One vector is turned by the same rotation once a step. Each row is the vector after some number of steps, and that number follows the row.
The counts run from 0 to 516.
[ 20  -3 -12  22  19  -8   4  -9 -20  -7  -6  13  23  11   7  19  -9 -11
  -5 -12   9   5   7  12   2  10   1 -24 -19   2 -11  -5]	10
[ 24  -4 -13  -2  12 -22   1   3 -30 -18  10  -1  15 -10   8  16  -9  -5
  -4 -20   2  -2   9  -6   8   7  -6  -6 -18  22   6  -7]	101
[ 21   0 -14  18  10 -11   7   1 -20  -4   6  19  27   6   8  18  -5  -9
   4 -15   7  13  13   5  -6  14  -2 -15 -21   8 -14  -4]	72
[ 18   4 -26  13  22 -19  -1   0 -13  -8  -2  12  22   3  -3  10  -6  -3
  -3 -18   6   4  12  -6  13  13  -1 -21 -16  19 -15  -2]	140
[ 21  -4  -8   3  14 -20   4   0 -30 -18   4  -5  15  -2  13  25 -14 -10
  -9 -17   5  -4   4   0   7   6  -7  -7 -20  21   8  -9]	282
[ 28  -8 -15   2  21 -21  -9  -7 -28 -18   1   3  11 -12   4   6  -7  -1
  -8 -19   3  -6   8  -2  14   6   3 -18 -17  13   4  -5]	505
[ 22   1 -23   2  16 -23  -2   5 -20 -13   8   8  19  -8   0   9  -6  -1
  -1 -22   2   2  14 -13  11  13  -4 -11 -16  25  -6  -3]	439
[ 26  -9  -5   9  18 -14  -1 -10 -32 -17  -2   0  13  -1  14  20 -12 -10
  -9 -15   6  -5   2  10   6   3   0 -18 -20   6   8  -7]	343
[ 24  -7  -5  17  17  -9   3 -10 -29 -11  -4   7  19   5  14  23 -12 -12
  -7 -12   9   1   3  15   0   6   1 -20 -22   1   0  -7]	351
[ 20  -5  -7   7  15 -17   5  -2 -29 -16   1  -6  15   2  13  26 -15 -11
 -10 -15   7  -5   3   3   7   4  -7 -10 -20  18   8  -9]	459
[ 23  -2 -15  22  18  -9   2  -8 -20  -5  -4  18  24   8   5  14  -6  -8
  -2 -13   8   7   9  10   1  12   3 -25 -19   2 -14  -3]	188
[ 31  -7 -17   2  17 -20  -9  -6 -28 -16   7  12  15 -16   3   2  -3   1
  -1 -20   1  -1  12  -3   9   8   4 -17 -17  10  -1  -4]	36
[ 17  -1 -10  19  17 -11   8  -4 -22 -10  -6   2  22  14  11  28 -14 -14
  -8 -13  10   2   3   9   4   8  -6 -17 -20  12  -4  -7]	470
[ 16   4 -22  19  19 -15   6   0 -13  -5  -3  12  25  12   1  18  -9  -7
  -3 -16   9   6  10  -1   7  14  -3 -20 -18  17 -16  -3]	133
[ 16   4 -22  18  19 -15   5   0 -12  -6  -3  12  24  11   1  17  -8  -7
  -3 -16   8   6  11  -2   8  13  -3 -20 -17  17 -16  -3]	134
[ 28 -10  -6   5  18 -17  -4 -10 -34 -19   0   0  11  -8  11  15 -11  -7
  -9 -16   4  -6   4   7   8   4   1 -17 -19   8   9  -7]	513
[ 26  -8 -11   3  21 -20  -5  -8 -30 -20  -1  -3  11  -7   8  14 -11  -5
 -11 -17   4  -9   4   1  14   3   0 -16 -17  14   8  -6]	161
[ 27  -2 -21  11  17 -16  -5  -3 -20  -8   6  21  22  -6   0   3  -1  -1
   3 -19   4   8  16  -2   4  14   5 -21 -18   8 -13  -2]	374
[ 22   3 -23   8  14 -20   0   6 -18  -8  10  16  23  -4   0   9  -3  -2
   4 -20   3   8  17 -10   5  14  -2 -13 -17  21 -13  -3]	259
[ 24   2 -23   5  13 -20   0   5 -20  -9  12  16  23  -7   1   8  -3  -1
   4 -21   2   8  16  -9   5  14  -1 -12 -16  19 -11  -3]	86
[ 26  -7  -2   6   8 -13   5  -1 -35 -15   9   3  17  -5  17  24 -11 -11
  -3 -16   5   1   6   8  -4   6  -4  -8 -23   9   7  -9]	402
[ 31  -8 -12  -2  13 -20  -5  -2 -33 -17  12   8  14 -17   8   8  -6  -2
  -1 -20   0   0  12  -3   4   8   1 -11 -18  13   5  -6]	389
[ 16   0 -10  17  15 -11  10  -2 -23 -10  -4   2  21  13  12  29 -14 -14
  -8 -13  10   2   3   8   3   8  -7 -15 -21  14  -4  -8]	295
[ 23  -6  -3  11   8 -11   8  -1 -33 -12   8   5  20   0  17  27 -11 -13
  -2 -14   6   4   7   9  -6   7  -5  -9 -23   9   3  -9]	406
[ 23   0 -25  10  24 -20  -6  -4 -16 -11  -2  12  18  -3  -3   4  -5  -1
  -4 -19   4   0  12  -6  14  11   3 -23 -15  15 -11  -2]	493
[ 21   3 -25   6  15 -22   0   6 -18 -10   9  13  22  -4  -1   9  -4  -2
   2 -21   3   6  16 -12   8  14  -3 -13 -16  23 -11  -3]	435
[ 17   4 -21  20  20 -14   4  -2 -13  -6  -5  12  25  12   2  18  -9  -8
  -5 -15   8   5   9   1   8  13  -2 -22 -18  15 -16  -3]	307
[ 25  -2 -22  13  20 -16  -5  -6 -18  -8   1  19  21  -3  -1   3  -3  -2
   1 -18   4   5  13   0   8  13   6 -24 -16   7 -14  -1]	24
[ 24  -1 -22  16  20 -14  -4  -6 -17  -7  -1  20  22   0   0   6  -3  -3
   0 -17   5   6  13   1   7  13   5 -25 -17   6 -15  -1]	22
[ 15   5 -20  20  18 -14   8   0 -13  -5  -3  11  26  13   3  21  -9 -10
  -3 -15   9   7   9   1   6  13  -4 -19 -18  16 -15  -4]	131
[ 23  -1 -17  21  18 -10   1  -7 -18  -5  -2  19  24   6   4  13  -5  -6
   0 -15   7   8  10   8   2  12   4 -26 -19   3 -15  -3]	190
[ 26  -2 -18  -2  13 -24  -1   4 -26 -15  11   6  17 -13   4  10  -6  -2
  -1 -22   1   1  13 -11   8  10  -4  -7 -17  23   1  -6]	95
[ 24  -2 -23   6  23 -22  -6  -4 -18 -14  -1   9  17  -5  -2   4  -6   0
  -5 -20   4  -2  11  -8  17  10   2 -21 -14  17  -7  -2]	322
[ 29  -8 -14   2  21 -21  -9  -8 -29 -19   1   2  11 -12   5   8  -7  -2
  -8 -19   3  -7   7  -1  14   5   3 -18 -17  13   5  -5]	506
[ 17   4 -24  18  21 -15   2  -1 -12  -6  -4  13  24   8  -1  13  -8  -6
  -3 -17   8   4  10  -2  10  13  -1 -22 -16  16 -17  -3]	310
[ 20   0 -12  19  10  -9   9   1 -23  -5   6  16  26   8  10  23  -8 -11
   3 -14   7  11  11   7  -7  13  -4 -14 -21   9 -11  -6]	243
[ 19   2 -12  19  10 -10  10   2 -22  -5   5  14  26   9  10  25  -8 -12
   2 -14   8  11  11   7  -6  13  -5 -13 -22  11 -11  -6]	417
[ 20   3 -20  15  11 -14   6   4 -17  -4   7  19  27   4   3  15  -4  -6
   5 -17   6  12  15  -1  -1  16  -3 -15 -19  14 -16  -4]	251
[ 21   3 -22  13  12 -16   3   4 -18  -6   9  20  26  -1   2  11  -3  -3
   5 -18   4  11  17  -5   0  16  -1 -15 -18  15 -15  -3]	80
[ 24  -2 -15  21  16  -9   2  -7 -20  -5  -1  20  25   6   5  13  -6  -8
   1 -14   8   9  10  10  -1  12   3 -24 -19   2 -14  -3]	363
[ 30  -8  -8  -1  11 -19  -3  -2 -35 -17  11   4  14 -15  11  13  -7  -4
  -2 -19   2  -1   9   0   2   6  -1  -9 -19  12   8  -7]	393
[ 28 -10  -5   8  17 -15  -2 -10 -34 -18   0   1  13  -5  12  18 -11  -8
  -8 -15   5  -5   3  10   6   3   1 -16 -20   5   8  -8]	516
[ 21  -4  -9  21  19  -8   4  -9 -23  -9  -7   9  21  11  10  22 -11 -12
  -6 -12  10   2   4  14   3   9   0 -23 -20   3  -7  -6]	7
[ 20   4 -24  10  14 -19   2   6 -16  -7   7  16  25   0   0  11  -4  -3
   3 -20   4   9  16  -8   4  15  -2 -13 -16  21 -15  -3]	431
[ 23  -5  -8   1  12 -20   4   2 -32 -17   7  -4  15  -6  12  23 -13  -9
  -6 -18   4  -3   6  -1   5   5  -7  -6 -20  21   9  -8]	106
[ 29  -8  -5   1  10 -17   0  -2 -36 -17  11   3  15 -11  14  18  -9  -7
  -3 -17   3   0   8   4   0   6  -3  -8 -21  11   9  -8]	397
[ 25  -9  -4  12  18 -12   1 -10 -32 -15  -3   1  14   1  14  22 -12 -11
  -9 -13   7  -3   2  13   4   4  -1 -18 -21   4   5  -8]	346
[ 26  -1 -21  15  19 -15  -4  -5 -18  -7   2  21  23  -2   0   4  -2  -2
   2 -17   4   7  14   0   5  13   5 -24 -17   6 -15  -2]	197
[ 22   1 -24   3  15 -23  -1   5 -19 -12   8   9  20  -7   0   9  -5   0
   0 -21   3   3  14 -13  10  13  -3 -11 -15  25  -7  -4]	438
[ 23  -1 -19  -1  16 -25  -2   3 -24 -16   8   3  16  -9   3  11  -8  -2
  -4 -22   2  -1  11 -12  12   9  -4  -9 -16  26   1  -5]	444
[ 21  -1 -17  22  20 -10   1  -8 -17  -5  -4  17  23   8   4  13  -6  -8
  -1 -14   9   7   9   8   4  11   3 -26 -18   3 -15  -3]	15
[ 24  -7  -5  18  17  -9   3 -10 -28 -10  -4   8  19   6  13  22 -12 -13
  -5 -12   8   1   4  16   0   6   0 -20 -22   1  -2  -7]	352
[ 30  -8 -10  -2  12 -20  -5  -2 -34 -18  11   6  14 -16   9  10  -6  -3
  -1 -20   1  -1  11  -1   3   7   0 -10 -19  13   6  -6]	391
[ 28  -8 -13   2  20 -21  -8  -8 -30 -19   1   2  11 -11   6   9  -8  -3
  -8 -18   3  -7   7   0  13   4   2 -18 -17  12   6  -5]	507
[ 19   3 -23  18  22 -15   1  -4 -13  -7  -5  14  23   7  -1  11  -7  -5
  -3 -16   8   5  10  -1  11  13   2 -24 -17  13 -17  -3]	485
[ 19   3 -16  18  11 -12   9   4 -18  -4   6  16  28   8   7  21  -7 -10
   4 -16   7  12  13   2  -4  15  -4 -14 -20  13 -14  -5]	421
[ 27  -6 -18   3  22 -22  -9  -6 -25 -17   1   5  13 -11   2   5  -6   0
  -7 -20   3  -5   9  -4  16   7   3 -19 -16  14   1  -3]	502
[ 28 -10  -8   4  19 -18  -5 -10 -33 -19   1   0  11  -9  11  13 -10  -6
  -9 -16   4  -6   4   6   9   3   1 -17 -19   8   9  -7]	512
[ 18  -2  -8  15  16 -13   8  -3 -25 -12  -4  -1  19  11  12  29 -15 -14
  -9 -14  10  -1   2   8   5   6  -6 -14 -21  14   1  -8]	466
[ 18   3 -23  19  22 -15   1  -4 -13  -6  -5  14  24   9   0  13  -7  -6
  -4 -16   8   4  10   1   9  12   1 -24 -17  13 -16  -2]	484
[ 24   0 -21  17  21 -14  -3  -6 -17  -7  -1  21  23   1   0   6  -3  -4
   0 -17   5   6  13   2   5  13   5 -26 -17   6 -16  -1]	21
[ 26  -7  -2   9   9 -11   5  -3 -35 -14   8   5  18  -2  17  25 -11 -13
  -2 -14   5   3   7  10  -6   6  -3  -9 -22   6   6  -9]	230
[ 18   1 -11  18   9  -9  11   2 -23  -5   5  13  26   8  11  26  -9 -13
   2 -15   8  10  10   7  -6  12  -5 -12 -22  11  -9  -7]	416
